Each row is where one point has got to under a steady rotation. How many ticks took it there?
The counts run from 0 to 309.
[ 22  12  22  15  21   2   3  -1  -4  -9  -5   1   9   3   1 -24  -7  20
  14 -28   1  -3  30 -28  -3   4 -43  20  14  20  18   6  -4  -1  -2 -37
  11   5  23 -19   2 -14   2   8  16  14  16  -9   4 -10   2   3   3  24
 -25 -18   3 -13  -6  14   1 -32  18 -38  -1 -10 -21 -15   3 -19   7] | 270
[  3  -2  26  21  22   2  -5 -10  -4 -15  -7  -5  13  -2 -10 -13 -14  16
   3  -8 -26   8   5 -20   9   5 -39  19   3  18  23  10   3  11  14 -39
  12  -2  10 -19  -2 -22   3   9  12   7  11  11   1   0   2   9  14  13
 -33  -8   3 -12 -24  -7  21 -28  16 -41  -6  16 -28 -23  10 -20  15] | 35
[ 10  -1  32  31  22   2 -10 -22   7  -5  -9   3  11   5  10 -18 -11  11
  -8 -16   0   5  17 -27   5  -3 -48   8  -2  18  14  11  -8 -10   7 -27
  26  -3  22   0   9 -13  -2  -9  14   7  19  12   6   5   2   8   9  16
 -27 -17  12 -10  -9  -1  17 -23  10 -51  -8   2 -20 -25   5 -14   4] | 296
[ 16  18  33  19  25  11  -1 -12 -13  -8 -12  -6   5  -2  13 -22 -11   9
  10 -27  -8  -6  10 -26  -2   0 -41  13  -7  13  20   5 -10  -4   4 -19
   8   0  19 -18   6 -25   5   0   8  19  22   4  -2   8  -3   1  -2  28
 -28 -27  13 -15  -7   7  12 -18  10 -50 -12  -5 -25 -14   2 -15   3] | 283
[ -1   1  34  45   8   0  -8 -16   5  -9 -11  13  17   5   6 -14   9  11
  -1  -7 -15   5  12 -23  12   1 -34  13   7  19  15   3  -5 -15  -3 -34
  17  -7  14   2   6 -14   1   0  -4  -2  20  10   6  -5   1  20  21  10
 -37 -16   3 -10 -19  -6  11 -32   5 -34 -14  -2 -36 -21   0 -17  -7] | 151
[ 11   1  25  29  16   3   3   2   0 -17  -4   2  12  -3   0 -14   6  11
   7 -23  -7  -4  16 -21   5  14 -36  18  11  14  29  -1 -11  -1   5 -45
  16   2  13 -14  -1 -24   0  13  11   6  18   5   3 -10   1  -4   5  23
 -29 -12   0  -2 -28  -2  15 -35  13 -42  -1   5 -31 -16   1 -12  16] | 261
[ 14  16  32  32  11  15  -6 -27 -16 -11 -15   1  10  -2  15  -8  -2  -1
  13  -7 -20   2   6 -31   9  -2 -25  15   0  16  28  -1  -8 -13  -2 -21
  15  -5  14 -14   4 -21   7  -4   7   2  17  16  11   9   3  22  13  11
 -34 -18   5 -16 -15  -6   0 -27   5 -38 -19   0 -39 -14  11 -16   1] | 139
[ 18  11  13  25  27  -1   1   4   2  -9  -6   4  19   1   7  -7   3  17
  12 -24 -15  -5  15 -21   3  16 -19  17   9  20  36  -2 -12   8  -7 -44
   6   3  18 -11   0 -20   0  13   3  10  13  -5   5  -1  -2  -7   8  24
 -29 -24   5  -6 -19   9   9 -34  16 -48  -8  -1 -29 -17   8 -12  17] | 257
[  6  12  13  23  18   2  -8   3  -6   3  -6  13   3   3   6  -4   7  13
   3 -15 -13   1   9 -26  17  10 -24  25   9  24  27  14   0 -14  -6 -46
  16  -9  12 -23   1 -22  -3  18  10  10   9  -2   0   5  -5   5  15  15
 -28 -23   2 -12 -15  -4  15 -45   3 -30 -21  -8 -30 -19   9 -20  14] | 243
[  1   5  34  46  10   1  -6 -17   3  -7 -10  14  16   6   4 -17   4  11
  -3  -5 -15   0  14 -24  16   1 -38  11   3  16  13   4  -8 -10  -6 -31
  16 -15  14   2   7  -8   1  -5  -3  -5  20   8   8   1  -5  18  21  12
 -34 -18   8 -10 -14   0  15 -25   8 -40 -18  -1 -36 -20   3 -21  -6] | 150
[ 15   8  24  20  27   7  -8  -4 -11  -3 -20  -6  16  14  13  -3  -6  12
   8 -15 -10   6   8 -15   8   8 -25  26  17  28  43   5  -2  -3  -3 -25
  12   0   9 -15   2 -21  15   7  -1   4   9  10   3   5  -2  15  26   7
 -30  -9   1  -4  -8   9   9 -50   8 -34   2  14 -32 -15   5 -11   7] | 226
[ 12   7  18  13  25  -4  -4  -7  -7 -11 -12  -5  19   7  -8 -14 -22  24
   8 -13 -19   7  17 -20   1   3 -37  16   9  21  25  10   7  13   5 -34
  11   3  14 -18   2 -11   5   8   9   9   9  -3   9   1   3  14  16  13
 -30 -10   4 -17 -11  10  10 -33  24 -42  -1  11 -27 -25  15 -22   9] | 38
[  0   7  25  18  24   0  -8  -2 -11 -14 -19   8  -6   1  15  -1  -5  10
   9 -15 -17   1   0 -30  10  11 -33  28   3  27  31  16  -3  -9  -7 -29
  11  -2  13 -22  -5 -20  11   8  -1   9  11   2   1   0   0   9  12  13
 -37 -17   9 -13 -22   5  15 -40  -6 -36 -15   0 -23 -22  16 -15   0] | 60
[ 12   4  30  30  21  -1  -7  -7  -5   0  -8  -8  21   5  -6 -30 -29   9
  12 -18 -18  -4  10 -10   6  -4 -39  34  14  16  13   8 -11  10   0 -35
  11  -2  11 -13   4 -16   2   9  -1  13  21   6   5  17 -14  12  20  12
 -29  -8   9 -18  -4   9  14 -25  15 -28  -6 -14 -23 -26  -3 -16   2] | 192
[  9   8  20  27   9   3  -4   1  -6  -2  -3  -2   2 -12  10 -22 -12   4
   9 -28  -4 -11  21 -32   6   1 -34  24   6  23  19   7  -9 -12  -5 -46
  20  -1  17 -17   5 -24  -1   8  23   8  17   4  -3  -2   5   0  12  18
 -30 -21   8 -13 -14  -6   7 -34  -1 -29 -17 -13 -17  -5   9 -16  12] | 96
[ 14   7  32  35  11   6 -10 -11   2  -6 -11   4  16  -7  14 -18  -5  11
  13 -16 -21  -8  11 -16   7   5 -19  22   7  24  35  -3  -4   1  -4 -36
  11   2   7   3   8 -28   9   2  -4   7  12   5   2  -3  -2  12  38   9
 -33 -11   5  -7 -16   4   5 -31  23 -25   0   5 -44  -8   2  -9   7] | 0
[ 20   4  32  13  21  12 -15 -28 -10  -4  -4  -3  14   9   1 -15   1  11
   8 -16  -6   7  18 -30   9  -7 -29  13   0  21  20   9  -5  -6  -1 -27
  10   1  26 -11  10 -15  -1  -8  20  19  13   4  16  -3  12  24  12  15
 -25 -27   2  -3   1  -4  -3 -32  11 -42 -12  -6 -32 -23   3 -26  -2] | 129
[  3   4  27  30  21 -11  -3 -11   2 -10  -5   0  21 -12  -6 -29 -22  17
   7 -19 -23 -12  17 -13   5   3 -26  20   1  21  10   7 -13  14  -4 -39
   2  -5  13  -3   9 -15   6   5   5  11  16  -4   0  -4   0   4  28  14
 -30 -13   6 -18 -12   6   8 -20  26 -34 -11  -8 -40 -13   4 -24   4] | 179
[  2   7  36  30  22   2  -2 -16  -3  -9  -6   2  14  -8   0 -19  -9  14
  13 -22 -22 -17  12 -17   7   7 -21  15  -3  14  13   6 -18   8  -5 -34
  -1  -6   7  -1   9 -17  10   7   1  13  17  -2   0  -4  -3   7  29  18
 -29 -16   0 -18 -11   3  16 -19  27 -36 -15 -11 -45  -9   6 -19   4] | 173
[ 10   8  15  28  31  -5   0  -8   6   0 -11  12   9   6  11  -8  -9   7
  -8 -23   1  -2  11 -21   7  15 -31  17  13  27  20  12 -18 -11  -6 -34
  23  -9  17 -12  -1 -16   4  10   2   1  18  -1   5   8 -11  -1  12  17
 -20 -15  10 -13  -7  12  18 -38  19 -45  -9 -12 -26 -22   5 -10  12] | 76
[  9   0  28  22  29   3  -7   2   1  -4  -7  -2  10   2  17 -11   4  13
   7 -34   1 -12  16 -25   5  14 -26  24  10  28  33   7 -17  -5  -8 -35
   7   2  18  -4   8 -23   9   8  12  18  19   0  -2 -12   2  -4  16  17
 -24 -19   0  -3  -8   6   7 -42  14 -37   1 -11 -28  -8   0  -7   5] | 86
[  8  -3  23  32  26   0  -9  -2   3  -4  -4   0   5   1  14 -10   3   4
   4 -32   0 -12   8 -25  11  15 -28  29  14  28  28   5 -23  -7  -9 -38
  17  -4  18  -9   3 -23   6   7   9   2  19  10   2   2  -7  -2  14  16
 -21 -12   1  -6 -20   1  15 -41   3 -37  -9 -14 -24 -16   3  -3  11] | 84
[ 24  16  14  21  19   2  -6  -3  -4   2  -1  -5  20  -6  14 -19 -13   8
  11 -21 -11  -1  14 -23   0  -3 -21  21   5  24  30  -2  -6  -8  -3 -43
  13   4  20 -14   6 -27  -6   6  17  15  17   2   3   9   1  -3   5  17
 -33 -29  10  -7  -5  -3 -10 -30   6 -41 -16 -13 -21 -16   3 -17  14] | 104
[ 11   7  34  31  23   5  -7 -17   1   3  -8  12  15  10   2 -12   6  15
  10 -16 -14  -6  21 -22   3   1 -24  16  11  13  11   6  -7 -17  -6 -34
   8   0   9   1   8 -11   2   6  -3  15  16  -8   9  -2  -5  25  26  14
 -33 -16  -1 -17  -1   5   2 -33  28 -30 -12 -17 -36 -19   2 -17  -7] | 160
[  0   6  20  25  15   4  -9   5  -7  -1 -11   9   3   8   4 -10   4  15
   0 -18  -7  -3  13 -23  22  10 -34  30  12  27  25  16  -5  -4 -10 -41
  16 -15  14 -21   4 -12   1   7   4   1   8   7   0   3  -7   9  24  13
 -26 -18   4 -11 -16   4  25 -46  -4 -31 -15   3 -27 -16  10 -21   5] | 236
[  7   8  39  29  22   8  -5 -20  -7  -3  -7   6  11   4   0 -14  -2   9
  17 -24 -17 -18  16 -22   4   5 -21  16   6   9  11   7 -18  -5  -8 -29
   6  -3   6  -5   6 -16   9  10  -2  14  18  -4   3   3  -8  16  26  18
 -30 -14  -1 -22  -8   7  15 -28  34 -32 -15 -18 -40 -12   3 -15  -6] | 167
[  6   5  34  36  16   6  -6 -20  -5  -8  -4   7   4  -2  -1 -10  -3   2
  21 -22 -25 -17  10 -25   9   6 -19  25   8  13  13   5 -17  -3  -8 -39
  12  -2   7  -5   2 -23   8  11  -3   6  15   4   5   5  -4  16  21  15
 -32 -10   2 -23 -20  -5  11 -27  20 -27 -22 -18 -36 -15  12 -10   0] | 169
[  4   7  28  12  33   3  -9  -2 -15  -9 -19   2   5  10  10  -7  -1  18
   6 -19 -12   2   3 -21   9  12 -36  22  -2  28  30  14  -3   4  -8 -19
  -5  -7  16 -21   2 -15  13   4   1  19  10   1  -1  -1  -2  13  12  16
 -21 -21   2 -15  -6  15  15 -39   2 -45  -7  -1 -31 -22   3 -20  -4] | 56
[ 15  12  22  30  13   6   1  -4  -9  -1  -2  -5  10 -10   9 -21 -13   1
   6 -21  -7  -4  16 -28   1  -6 -31  21   4  20  20   3  -7 -17   7 -45
  20  -3  15 -20   4 -31  -3  10  23  11  23   7  -2   5   2   0   5  20
 -31 -20   8 -10  -9 -11   5 -27   5 -35 -17 -11 -22  -9  -1 -15  19] | 102
[  7   8  27  17  27  12  -4  -9 -13  -4  -6  -9  17   1  -9 -15 -14  19
   6 -18 -25  -7   7 -14  12   5 -27  22  -2   9  16  10  -8  20   8 -35
   2  -9   6 -15   7 -24   2  12   7  13  13   3  -2  14 -13   8  19  18
 -27 -15   2 -18 -11   0  29 -23  20 -45 -17   3 -34 -18   6 -23  11] | 27
[ 12  12  14  21  19  -4 -10  -2  -2   1  -3  -1  12 -10  11 -22 -11  14
   7 -26  -8  -5  20 -28   5   1 -22  22   0  29  27   7  -6  -7  -8 -46
  10   0  23 -14  11 -22  -5   4  23  16  16  -6   0  -4   4  -2  11  15
 -25 -27   7  -5  -4   1  -3 -32   3 -36 -17 -17 -24 -12   2 -20  11] | 98
[  5  15  19  25  17   6   1   3 -12   6 -11  12   2   7   3  -7   0  14
   2 -17  -5  -5  21 -27  12   8 -32  20   9  17  17  19  -3 -15  -4 -43
  17 -14  10 -25  -1 -10   2  14  10   5  11  -5  -5   9  -5   7  22  16
 -30 -19   4 -17  -6   8  25 -45  13 -28 -19   0 -26 -12  11 -24   8] | 241
[  1   3  19  19  23   2 -12   6  -9   1 -11   6   5   4   7  -5  12  19
   1 -17 -11   1  10 -20  16   9 -26  24   8  29  28  16   4  -9  -8 -40
   5  -9  14 -16   5 -18   4  11   9  16   8  -5  -5  -6   0  13  24  10
 -28 -21   0  -4  -9   2  14 -49   2 -30 -11   2 -31 -15   3 -23   4] | 238
[ 16   6  15  17  20  -3   6   1   1 -11  -3   3  15   4  -1 -19  -3  24
  11 -29  -4  -6  28 -23   3  13 -38  19  11  20  24   1 -10   8  -8 -41
  11   2  20 -12   3 -12  -1   7   7   8  13  -7   6 -11   2  -6   5  23
 -24 -17   4  -9 -13  13   8 -34  19 -42  -2  -3 -25 -16   8 -16  10] | 264
[ 11   5  21  19  26   1  -1  -7 -11 -10 -15  -4  11  14  -7 -14 -16  13
   5 -14  -9   9  10 -20   7   1 -48  29  16  22  20  14  -4   5   2 -27
  18  -7  19 -32  -3 -10   7  10   3   0  13   3  11  10  -8  18   6  12
 -21  -4   2 -20  -9   9  18 -38  11 -37  -7  -2 -24 -27   7 -19   4] | 46
[ 16  11  34  17  14  17  -7 -30 -17  -3  -8  -2   9   8   1 -18  -6   4
  11 -17  -2   6  22 -32   6  -8 -34  11   2  13  13   9  -9 -12   3 -23
  19  -8  19 -18   4 -13   3  -4  19   7  17   7  10  10   4  24  11  15
 -26 -21   5 -17   0   0  10 -30  14 -38 -14  -3 -32 -14   9 -24  -1] | 131
[  9   6  39  30  25   7 -10 -21  -4  -1  -7   4  14   3   1 -11   3  12
  16 -23 -19 -12  13 -19   4   7 -17  20   4  16  15   7 -15  -6  -7 -33
   0  -1   8   1   9 -19   7   8  -3  18  14  -6   5  -1  -4  20  27  17
 -28 -19  -4 -15  -5   3   9 -29  30 -32 -14 -19 -40 -16   1 -15  -3] | 166
[ 11   8  16  16  27  -4  -2 -10  -7 -11 -13  -4  21   7 -11 -18 -22  21
   4 -11 -17   9  18 -18   6   5 -43  21  10  20  20  13   0  15   4 -33
  14  -5  17 -22   0  -9   4   9   7   3   7   3  10   6  -2  11  14  13
 -28  -8   6 -18 -10  12  17 -30  20 -44  -4   7 -24 -26  12 -23   9] | 39
[ 14  -1  30  29  23   2 -14 -24   6   0  -8   1  13  12   8 -14 -10   8
  -8 -20   1   3  22 -28   6   0 -42  16   7  22  13  13 -13  -8   2 -24
  26  -8  25  -2  10 -14  -1 -10  14   0  14  10  12  11  -4  17  11  11
 -24 -13   7 -12   1   1  15 -27  12 -46 -13 -10 -21 -23   8 -12  -2] | 302
